In the data rows, 128 means zero.
Here are some points:
[162 172 140 157  88 145 149 127 155 143 126 145  87 109 153 139 126 177
 119 127 113  83  93 141 158 146 163 140  90 143 135 110 104 172 143 184
 139 124 106 147 175  91 167 155 100 138  94 164]
[ 74 128 139 149 135 129 145 154 166 130 139 114 101 151 148 181  98 106
 165  79 161 124 123 124 138 142 132 104 148 103 109 122 127  95 118 119
 121 101 139  83 108 163 143 127 154 157 150 140]
[ 61 106 150 100 123 138 125 126 114  74 122  95 113 171 153  69 169 167
 106 156 120  99 192 135 111 204 153 108 219  59 148 152 163  94 111 106
 135 120 202 113 227  57  43  79 164 168 174 102]
[171 137 134 175 149 154 117  93 159 107 169 166 111 132  82 143 163 191
 135 171 116 106 152 183 128 172 162 133 147 126 132 136  82 156  75 171
 153  73 148 100 189 118 110 136 156 178 150 164]
[ 97 107 101 118  76 114 132 163 105 180  79  97 139 109 174 121 124  41
  77  41 118  94  54 100 121  37 132 104 128 174 147 160  96 135 169  62
 124 196  92 144  27 194 117 178 114 111  97 192]
[143 112 165 102 151 173  94 138 141  64 151 115 122 107  96 139 163 166
 154 194 133 177 132 160 153 196 129 154  86  24  96 110 148 155  74 219
 163  29 140 117 175  85 158 146  67 162 118 140]
[ 95 125 143 130  90 134 159 129 154 144 100 115 138 116 126 194 106 112
 140 120 141  78 103 142 135 115 151 133 121 130 115 165 110 108  95 134
 151 155  93 136 141 193 173  93 131 106 117 141]
[102 121 149 109 121 141 140 126 122 101 127 110 109 101 138 136  63 108
 114 122 122  96 152  98  99  68 121  97 114 145 118 118 123 125 128 119
 144 113 131 115 125 125  81 156 143 137 148 135]
[ 86 103 155 207  83 110 166 175 123 161 153 125 184 128 121 185  98 134
 111 121  99 135 121 105 134 100 116 123 130 142  91 167 139  91 122 112
  90 135 122 114 115 171 184 109 177 106  96 151]
[121 110  83 105  88  91 121 126 132 132 125 112 177 142 126 164  80  88
 112 109 147  95 115 122 116 105 123  90 180 166 139 188 101 136 198  97
 129 170  82 176 105 157 126 136 123  97 159 141]
[132 129 119 116  99 111 140 182 139 235 123 145  92 159 113 149 148  63
  85 149 115 150  77  85 177 132 117 112 110 169 150 138  62 176 150  71
 143 186 149 158  74 187 153 153 122 141 141 157]
[170 168 136 198 152 121 107 126 109 109 112 208 201 100  92 117  97 178
 194 162  85 156 113 148 131 102  88 128 105 111 164 117 112 117 115 138
 119  93  53 112 150 107 166 136 122  98 121 105]
[114 169  74 107 152 187 105  94 152 106 109 117  90 116  83 149 125 175
 118 148 132 116 110 128 172 186 155 156 140 113 188 138 103  95 102 172
 148  93 137 119 170  64  69 137 136 168 108  92]
[227 168 169 142 170 201 120  95 144  65 159 150 147 104 104 149 123 242
 193 185 110 124 142 184 182 139 137 177 104  94 126 131 114 153  86 240
 180  41  63 158 233  32 140 189 127 147  78  94]
[ 87  99 129 102  85 111 110 130 111 100  45 100 116 110 176  80  97  54
  88  95 210 105 143 127  99  56 170  86 175 215 193 146 115 104 161  30
 104 238 157 152  62 173  36 115  87 147  92 144]
[115 133 117 136 101 124 161  90  73 139  85 140 113 124 123 128  82 142
 121 103 103 156 131 115  93 137  58 148 117 143 128 151  86 112 143  93
 136 161 112  91 113 123 125 153 169 119 133 116]
[109  83 107 119  84  92 173 141 104 202 175 109  91 158 124 120 132 114
  75  98  74  99 107 140  83  58 140 153 117 174 136 107  69 134 211 106
 111 164 107 116  54 156 170 162  97 127  83 164]
[182 177 145 103 103 155 113  83  87 108 127 160 185  84 112 133 134 174
 153 154 128  84 157 158  79  90 139 193  85 175 255 115  87 136 124 188
 180  66 109 107 126  25 126 168 104 133  96 154]
[114  92 126 154 149  69 151 168 116 168  68  98 104 156 178  95 109  45
  46  60 136 121 122 140  82 153  77  72 157 206 119 129 123 112  87  84
  67 189 157 148  51 156  90 101 133 118 152 134]
[135 139 118  84 114 117 145 144 147 108 128  98 115  95 140 134 108 148
 146 183 125  48  56 167 134 111 143 130 130 155 148 151 133 163 144 169
 120 125 133 138 103 139 152 159  85 125 143 152]
[154 144 134 149  92  73 128 123  83 195  90 170 156 149 157 150 114  96
  91 102  97 146 156 117  92  33  63 145 166 138 169 136  61 104 160 140
 100 144  48 136  59 182 145 121 106 107 109 138]
[106 116 131  95 139 126 130  99  86 104 115  51 147 148 154 108 117 113
 108 128 114 117 139  98 106 151 159 112 142 185 108 121 178  87 149  73
 133 137 141 138  73 106  68 143 133 149 151 138]
[186 160 161 140 121 116 108 110 123 154 127 152 154 115  88  90  95 105
 157 121 162 160 119 136 115 122 148 159 121 148 159 102  81 135  89 138
 140 107 104 155 120  94 137 156  92  95  83 123]
[149 170 139 127  77 165 124 107 141 127 155 155 124 139  69  92  89 173
 148 166 110 120 120 154 146 112 128 172 101 124 145  56  84 162 128 176
 151  80  86  94 124  84 149 183  74  87  79 125]
Then 10 other points, each followed by its number:
[ 98  91 137 122 152 121 117 135 115 114 134 147 127 147 124 158 119 165
 121 150 126 139 170  96 143 100 117 160 141  71 108 132 124 149  52 126
 106  76 120 122 159  75 127  89 145 151 137 115] 0
[111 137 154 171 151 178 126 127 125 101 134 112 117 133  86 184 122 140
 125 161 171 134 142 142 157 137 145  84 129  91 158  95 111 130  91 139
 150 132 183 116  84  94 106 150 124 150 171 123] 1
[183 124 148 177 111 161 136 155 123  98 108  72  99 135 154 102 126  85
 171 105 188 150  95 164 113  89  85 152 120 108  98 172 155 119 151 131
 136 144  93 116 148 144 112 144 100  94 106 142] 2
[139  91  78 129 164 126 127 187 148  73  96 124 134  97 114 102 151 121
 160 133 144 131 132 158 118 118 122 109 120  96 119 148  87 131 164 119
 126 112 147 107 154 130 143 112  98 142 145 153] 3
[113 144 120 170 122 121 118 132 112 150 101  93 111 102 116 137 139  80
 118 114 132 157 104 147 119 109 145 125 138 110 168 114 134 108 109 130
 149 133 157 115 120 135 119 118 106 150  86 163] 4
[103 102 130 142 137  96 182 152 117 200  69  84 118  99 170  83 165  38
  87  58 108 111 137 152 108  74 117  85 133 187 132 118 105  76 136  78
 138 203 151 163  78 202 122 109 119 172  92 162] 5
[100 107  97 100 114 122 127 160 108 132 111 102  69  81 138 144 116 104
 137 113 172 150 145 106 144 111 123  47 136  90  55 151 120 162 149  73
 106 113 127 173 166 168 134 114 173 104 151 125] 6
[141 179  96 184 155 124  75  81 165  98 126 132 114 116 118 131 133 179
  92 174 130 149 125 214 149 164 143 171 148 104 151 110 120 174  94  84
 125  96  98 136 139 124 121 136 143 100 137 140] 7
[111 184 116 162 149 167 151 100 142 122 139 172 156  92  67 101 133 196
 153 197 105 132 158 193 135 142 106 175  76 122 137 151  70 112  65 216
 132  79  58 115 178  88 170 163 120 114 162 106] 8
[153 254 135 196 145 170  48  61 217  93 191 170 133  91  45 198 143 245
 167 221  97 185 171 188 185 192 115 209  74  85 119 122 154 152  45 250
 138  46  50 135 229   0 204 180 101 156 150 139] 9
Which of these numbered points is nearest to each point below, looking only along the 7 directions in which the first points spread most? Its number follows each.
[113  68 117 113 103 103 117 172 112 113 135  85 100  93 147  96 136  82
 112 132 151 141 115 107 101 107  71  76 117 125  72 154 121 123 164  61
  82 127 166  99 130 175  71 129 148 112 136  80] > 6
[121 136 130 148 158 123 126 148 200 118 144 114 171 140 128 148 172 105
 111 120 165 128 129  69 168 199 149  85 105 178  88 143 146 126 105  92
 109 156 178 114 125 153 137 123 171  84 121 151] > 6
[122 106  92  86 150 124 150 152 178 131 154 162  90 135 118  92 125 140
 142 103 118 105  81 181 146 127 110 119 146 133 149 144 108 142 150 146
 136 116 119 155 164 131 163 109 112 133 173 125] > 3
[113 142 204 143 163 158 124 123 122  61 121 150 143 119  77 174 128 203
 207 168 129 136 164 135 127 132 118 136 126  94  66 138 203  92  63 169
 136  64 138  78 107 125 161 113 124 157 126 116] > 0
[ 99 111 158 151 106  85 150 120 111 185 114 107 136 168 129 121 131  83
 127  99 133 144 141  96  77 119 154 162 155 141 156 142 150 153 121 127
 123 137 134 182  75 182 110 123 169 140 115 162] > 4
[159 189 122 145 102 198  78 116 158  36 179 146 129 102  62 189 159 218
 190 223 124 132 103 197 188 192 118 195  49  66 104  84 134 159  91 242
 225   8 144 104 234   0 185 131  61 135  70 115] > 9
[136 147 158 130 132 164 108 102 145  97 172  91 114 113 111 190  97 178
 137 133 119 150 127  95 113 132 108 150 160  64 139 121 169 125 137 151
 168 102 127  99 145  97 116 115 154 151 147 141] > 0
[115  84 126 154 132 159 129 143 177  59 172  71 137 161 155  81 144 108
 119 127 129 126 143 127 119 153 218  23 157 119 142 108 189 125 138 106
 116 135 167 110 154 168 114 146 177 151 170 145] > 6
[168 148 120 122 121  77 140 124 128 174 134 179 122  61 122 166 129 110
 136 125 107 171  92 105 158 107  84 166 152 142  90 171  83 149 131 160
 112 171  85 166 108 228 213 133 168  48 132 142] > 2
[140  67  65  98 154 140 149 227 110 139  85 108 120 127 175 143 120 128
 101  94 154 129 183 157 112 137 170  86 152 151 157 129 128 120 135  80
 123 191 137 162 103 207 117  93 147  92 128 123] > 6
[187 166 142 168 190 229  61  85 180 103 177 201 203  94  67 168 158 255
 132 206 104 157 128 145 198 153  96 226  84  91 147 111 162 180  62 249
 164  47  61  94 192  35 183 140 146 132 140 125] > 9
[133 127  98 114  94 128 131 134 130 164  98 146 113 128 116 138 136 121
 129 125 106 149 128 115 136 127  82  90 102 155 119  67  93 127 110 143
 127 143 108 167  67 157 175 102 177 183  97 104] > 4
[ 79 131 109 191 128 160 119  97 119  76 160 157 129 184 172 143 119 214
 160 206 115 132 211 116 141 162 162 176  86 113 157 101 174 121  92 160
 131  70 107 114 192  81  71 146 136 148 123  97] > 0
[183 126 139 135 181 231  88 118 113  22 160 128 132  95  76 174  97 254
 174 206  80 142 159 143 190 173  70 114  19  76 147 134 129 132  88 199
 159  36 118 143 252  40 156 112 133 168 155 121] > 9
[127 117 103 143 142 128 180 147 170  82 155 114 135  76 131 167 138 142
 147 148 143 126  85  90 132 137 123 110  49 120  79 137 136 140 166 203
 115 144 139  96 156  91 159 157 163 118 125 109] > 3
[ 76 111 129  90  99  70 178 164 117 215 117 100 144 110 188 130  95   0
  71  77 141 138 125  92 115  49 121 107 111 212 152 144 123  80 196  57
 130 220 123 159  13 231  57 128 106 133  98 145] > 5
[141  82  97  95  98  71 113 131 114 164  91  95 120 150 188  84 131  57
  35  93 152 142 110 142 133 101 151  91 171 165 141 146  98 113 161  49
 110 228 161  99  72 197 106 107 119 106 111 161] > 5
[132 166 124 119 108 125 149 106 111 115 173 102 122 157 103 145 109 144
 126 121 107  84  95 134 125 133 133 177  86 123 157 111 111 107 109 160
 164  91 132 100 125 114 141 140  88 131  93 130] > 3
[ 81  54 137  82  96  65 122 159 147 198  65 112 102 165 146 101 128   0
  30  22 156  97  70 128  94  70 156  11 232 233 137 133  65 101 153   8
  87 255 212 132  39 255  85 137 132 128 105 215] > 5
[ 72  80 108 116 126 113 137 163 111  96 129  88 154 165 156 130 130  74
  99 142 115 150 132 141  89 110 141  74 189 184 120 105 163  98 149  86
 115 141 170  88 132 129 111 118 130 186 174 135] > 6
[154 138  88 129 178 143  70 150 161  85 138 109 114 114 127 124 165 125
 125 203 169 143 135 175  89 146 128 124 115  91 112 103 126 130  76 129
  96  61 192 138 166 128 122 107 123 131 174 130] > 1
[144 197 151 161 132 169  92 109 137 152 177 182 145 116 120 113 116 214
 170 161 116 129  86 122  71  85 106 190  69 121 171 185  93 182 148 238
 176  43  46 120 189  83 178 148  93  84 144 103] > 8
[104  87 107 114  82 114 206 155  89 208 101 105  92 121 192  96 158   0
  19  76 196  94  89  80 118  67 160  66 129 148 126  97 113  89 173  24
 122 193 156 164  37 221 125 162 115 120  81 142] > 5
[178 112 114 116 146 148 116 214 103  23 118 119  89 111 157 102 125 130
 148 141 159 156 115 167 145 113 148  93 151  60 120  81 140 103  82 119
 120 110 167  94 201  77  77 182 107 122 107 141] > 1
[144 136 117  96 207 146 136 188 144   3 162 109 132 146  68 150  98 204
 189 204 147 163 183 114 113 173 109 140 140  22  97 135 158 143 134 188
 155  88 135  59 251  33  97 131  98 124 154  85] > 0
[109 126 135 134 130 125  83 113  99 132 119 164 117 127 136 128 148 167
 100 143 151  92 164 164 137 121 117 133 124 115 159  88 170 113  88 161
 131 126  94 157 125 118 123 133 146 114 122 155] > 3
[ 79  31 180  79  91  54 170 102  93 219  92 123 127 172 178  98  99   4
  56   1 104  87 118 118  91  55 143  48 228 187 127 157 120 116 214  22
  55 254 212 112  48 255 128 143 135 100 113 180] > 5
[101 133 121  82 135 124 110 107  95  91 104 134 138 146 121 131  80 122
 125 105  86  86 159 115  84 125 106  90 140 150 182 136 133 106 121  72
 123 152 178 127  84 131  95  79 128 112 128 108] > 4
[158  86 140 133 144 198  86 110 127  49 134  93 140 153 146 108 152 140
  75 166  97 146 111 164 114 165 144  97 118  77 131 126 189 120 125 130
 116 132 178 108 146  88  69 145 125 171 177 134] > 1
[ 64  24 114 110  82  47 142 170  96 175  96  69 162 140 161  84 132   4
  55  20  99  70 156 134  52  95 135  79 210 149 160 135 175  98 143   0
  97 200 182 152  22 232  65 149 138 143 147 150] > 5
[130 175 130 191 129 141 136 127 125 110  82 165 167 119 117 161 142 113
 126 170 149 174 129 134 118 158 135 152 116 113 139 141  94 137  66 113
 156 102 126 187 137 114 140 127 147 133 114 139] > 7
[148 113  99 160 139 126  75 139 153  62 141 101 108 169 168 128 121 202
  92 163 182 142 132 195 159 156 145 103 164 100 115 104 142 161 138 127
 115 140 132 111 186 105 143  71 147 142 129  87] > 1
[137 150 133 126 120 119 157 126 100 163 182 161 151 156 154 177 139 170
 157 137 152 110 146 138 168 134 103 212 129 163 143 116  88 113 115 155
 134 150  80 134 146  96 189 142 146  93 129 126] > 7
[169 152 118 138 116 163  54 121 165  83 146 175 111 102 110 135 125 195
 117 155 138 158  97 182 136 146  97 165 111 133 112 127 124 165  79 180
 134  68 111 141 189  93 120 126 141  95 134 135] > 7
[205 141 139 130 171 185 156 111 148  30 160 125 108 132  72 120 171 206
 135 219 123 158 132 186 154 168 150 179  99  39 144 100 131 156  33 234
 193  53 121 100 200  61 185 152 106 140 133 116] > 9
